A =
[[3, -20, 40, 15, 23, 12, -1, 6, -16, 10],
 [-21, 29, -29, -24, -27, -34, -31, -14, -3, -22],
 [15, 3, 16, 10, 30, 36, 25, 17, -29, -34],
 [26, -24, -31, -44, -39, -33, -36, -47, 26, -10]]
Indices start at 1.
(1, 1) = 3
(2, 7) = -31
(3, 4) = 10
(4, 6) = -33
(4, 5) = -39
(2, 1) = -21
(3, 8) = 17
(2, 6) = -34
(3, 5) = 30
(1, 2) = -20
(2, 4) = -24
(3, 7) = 25
(4, 2) = -24
(3, 1) = 15
(2, 9) = -3
(4, 7) = -36
(4, 9) = 26
(1, 10) = 10
(1, 3) = 40
(1, 4) = 15
(1, 6) = 12
(3, 3) = 16

M =
-0.11   0.02  -0.10   0.08   0.04   0.16   0.26   0.12   0.01  -0.07   0.10  -0.13  -0.18   0.02
-0.18  -0.01  -0.21   0.01  -0.18   0.13   0.23  -0.05  -0.12  -0.16  -0.11  -0.16  -0.17  -0.12
 0.10   0.11   0.13   0.05  -0.03   0.00  -0.10  -0.06   0.00   0.10  -0.08   0.22   0.24   0.05
 0.02  -0.01  -0.02   0.05   0.05   0.08   0.08   0.03   0.02   0.01   0.09   0.00  -0.03   0.04
 0.15   0.18   0.26   0.22   0.29   0.11   0.00   0.28   0.14   0.26   0.23   0.21   0.17   0.28
-0.27  -0.01  -0.22  -0.05  -0.19   0.06   0.15  -0.13  -0.10  -0.24  -0.20  -0.12  -0.13  -0.13
-0.07   0.26  -0.08   0.08   0.06   0.13   0.09   0.26   0.19  -0.02  -0.05  -0.01  -0.07   0.19
 0.20  -0.23   0.09  -0.24   0.11  -0.23   0.09  -0.03   0.19  -0.03   0.20  -0.20  -0.06  -0.11
 0.10   0.08   0.03   0.15   0.01   0.15   0.12   0.14  -0.06   0.13   0.12   0.01  -0.02   0.01
 0.17  -0.24   0.14   0.00   0.04  -0.08  -0.14  -0.22  -0.12   0.15   0.16   0.11   0.11  -0.15
-0.03  -0.14   0.05  -0.15   0.19  -0.15  -0.03  -0.04   0.19  -0.08   0.10  -0.05   0.00   0.07
 0.23  -0.23   0.13  -0.22   0.15  -0.21   0.10  -0.03   0.19   0.00   0.23  -0.17  -0.02  -0.09
 0.18   0.06  -0.01   0.12  -0.10   0.09  -0.01   0.08  -0.10   0.18   0.03   0.01  -0.03  -0.10
Rows and columns are counted from 1.
row 1 col 1 -> -0.11
row 5 col 8 -> 0.28
row 2 col 1 -> -0.18
row 4 col 2 -> -0.01
row 3 col 8 -> -0.06
row 6 col 3 -> -0.22
row 13 col 3 -> -0.01
row 8 col 13 -> -0.06
row 13 col 11 -> 0.03
row 2 col 7 -> 0.23
row 9 col 13 -> -0.02
row 2 col 2 -> -0.01
row 5 col 12 -> 0.21
row 13 col 13 -> -0.03
row 13 col 7 -> -0.01
row 6 col 7 -> 0.15
row 4 col 8 -> 0.03
row 2 col 14 -> -0.12
row 6 col 11 -> -0.20
row 11 col 7 -> -0.03
row 12 col 4 -> -0.22
row 1 col 7 -> 0.26
row 11 col 1 -> -0.03
row 3 col 12 -> 0.22
row 11 col 8 -> -0.04
row 10 col 12 -> 0.11
row 9 col 2 -> 0.08
row 7 col 9 -> 0.19
row 8 col 11 -> 0.20
row 9 col 9 -> -0.06
row 5 col 9 -> 0.14
row 3 col 14 -> 0.05
row 6 col 8 -> -0.13
row 12 col 10 -> 0.00
row 9 col 4 -> 0.15
row 9 col 7 -> 0.12

m =
[[-11   7  40 -50]
 [-22   8  -3 -16]
 [ -5  36   4  32]
 [-32 -13  26 -40]
 [ 30  28  -9  23]
 [ 16 -13 -13  22]
 [ 15 -38  24 -23]
 [-21 -29  -8   3]
 [ -8  15  -9 -21]
 [  0  -3  -3 -26]
 [ 32  15 -38  -6]
 [  7  36  -1  31]]
Rows and columns are counted from 1.
(1, 1)	-11
(5, 3)	-9
(1, 4)	-50
(4, 3)	26
(3, 3)	4
(7, 1)	15
(5, 1)	30
(1, 3)	40
(9, 2)	15
(3, 4)	32
(2, 3)	-3
(7, 3)	24
(1, 2)	7
(6, 2)	-13
(5, 2)	28
(12, 3)	-1
(12, 4)	31
(4, 4)	-40
(4, 1)	-32
(11, 2)	15
(11, 3)	-38

B =
[[3 3 5 7 5]
 [7 5 3 5 6]
 [6 5 2 4 5]
 [7 5 4 4 7]
 [6 4 4 4 2]
 [3 4 5 4 5]
 [6 8 3 5 5]
 [6 5 2 4 4]
 [7 5 4 4 2]
 [3 3 3 5 4]
 [3 2 6 5 4]
 [6 6 4 5 3]
 [7 5 5 3 5]
 [5 4 3 5 3]]
Indices start at 1.
(1, 1)	3
(12, 5)	3
(3, 3)	2
(5, 4)	4
(11, 3)	6
(13, 4)	3
(4, 2)	5
(3, 5)	5
(7, 4)	5
(1, 4)	7
(6, 4)	4
(9, 4)	4
(9, 3)	4
(1, 5)	5
(7, 5)	5
(8, 2)	5
(12, 2)	6
(10, 5)	4
(13, 1)	7
(12, 4)	5
(4, 4)	4
(6, 2)	4
(2, 3)	3
(4, 1)	7
(11, 4)	5

X =
22,-17,-12,-6,-18,-35,-3,7,3,32,6,10
-6,-4,-8,20,8,7,-13,20,25,8,-11,6
7,-10,-1,-29,1,-19,21,-16,-20,-8,1,4
6,-10,3,-6,0,14,-5,-8,-10,15,2,-1
20,-11,-13,-9,-4,-24,-12,21,7,10,4,11
-14,26,14,15,-5,14,-8,3,11,-14,-5,-8
-9,-11,-1,7,-14,-3,12,-21,-2,18,-3,-7
0,15,1,22,0,24,-33,12,2,-13,10,-16
-9,-2,6,-16,1,16,19,-18,-12,-9,6,-11
12,-22,-14,-29,-30,-34,32,-34,-20,18,11,-13
21,16,7,17,-7,35,-56,31,17,17,7,-2
Indices start at 1.
row 1 col 1 = 22
row 1 col 3 = -12
row 5 col 9 = 7
row 7 col 9 = -2
row 3 col 7 = 21
row 9 col 2 = -2
row 7 col 11 = -3
row 3 col 1 = 7
row 9 col 9 = -12
row 8 col 7 = -33
row 11 col 4 = 17
row 4 col 1 = 6
row 10 col 3 = -14
row 9 col 3 = 6
row 6 col 11 = -5
row 7 col 5 = -14
row 3 col 6 = -19
row 4 col 12 = -1
row 6 col 6 = 14
row 9 col 6 = 16
row 10 col 11 = 11
row 11 col 1 = 21
row 3 col 11 = 1
row 1 col 11 = 6
row 10 col 2 = -22
row 1 col 6 = -35
row 11 col 2 = 16
row 9 col 12 = -11

a =
[[  2  -2  -8  -2   3 -32  -6   5   1]
 [ -2  -1   2   1   7   4  -4  -2   3]
 [  0  -3   2   2   3 -16 -48   9  11]
 [  4  -5   8  -2  -7  26   4  -9   1]
 [  3   5  -3  -6  -4   7 -15   1   2]
 [  2   2  -8   0  -9  -3 -16   2  12]
 [ -3  -9  -6   6 -13  23 -52  -2   2]
 [  1  -6   6 -14  -2  20 -20   4   8]]
Rows and columns are counted from 1.
row 1 col 1: 2
row 1 col 9: 1
row 6 col 1: 2
row 4 col 6: 26
row 6 col 5: -9
row 7 col 8: -2
row 7 col 1: -3
row 1 col 2: -2
row 3 col 3: 2
row 1 col 5: 3
row 3 col 9: 11
row 7 col 4: 6
row 3 col 8: 9
row 3 col 1: 0
row 6 col 3: -8
row 2 col 7: -4
row 1 col 4: -2
row 7 col 6: 23
row 2 col 6: 4
row 8 col 4: -14
row 8 col 9: 8
row 1 col 6: -32
row 2 col 3: 2
row 5 col 4: -6
row 2 col 5: 7
row 3 col 6: -16
row 6 col 7: -16
row 2 col 2: -1
row 6 col 4: 0
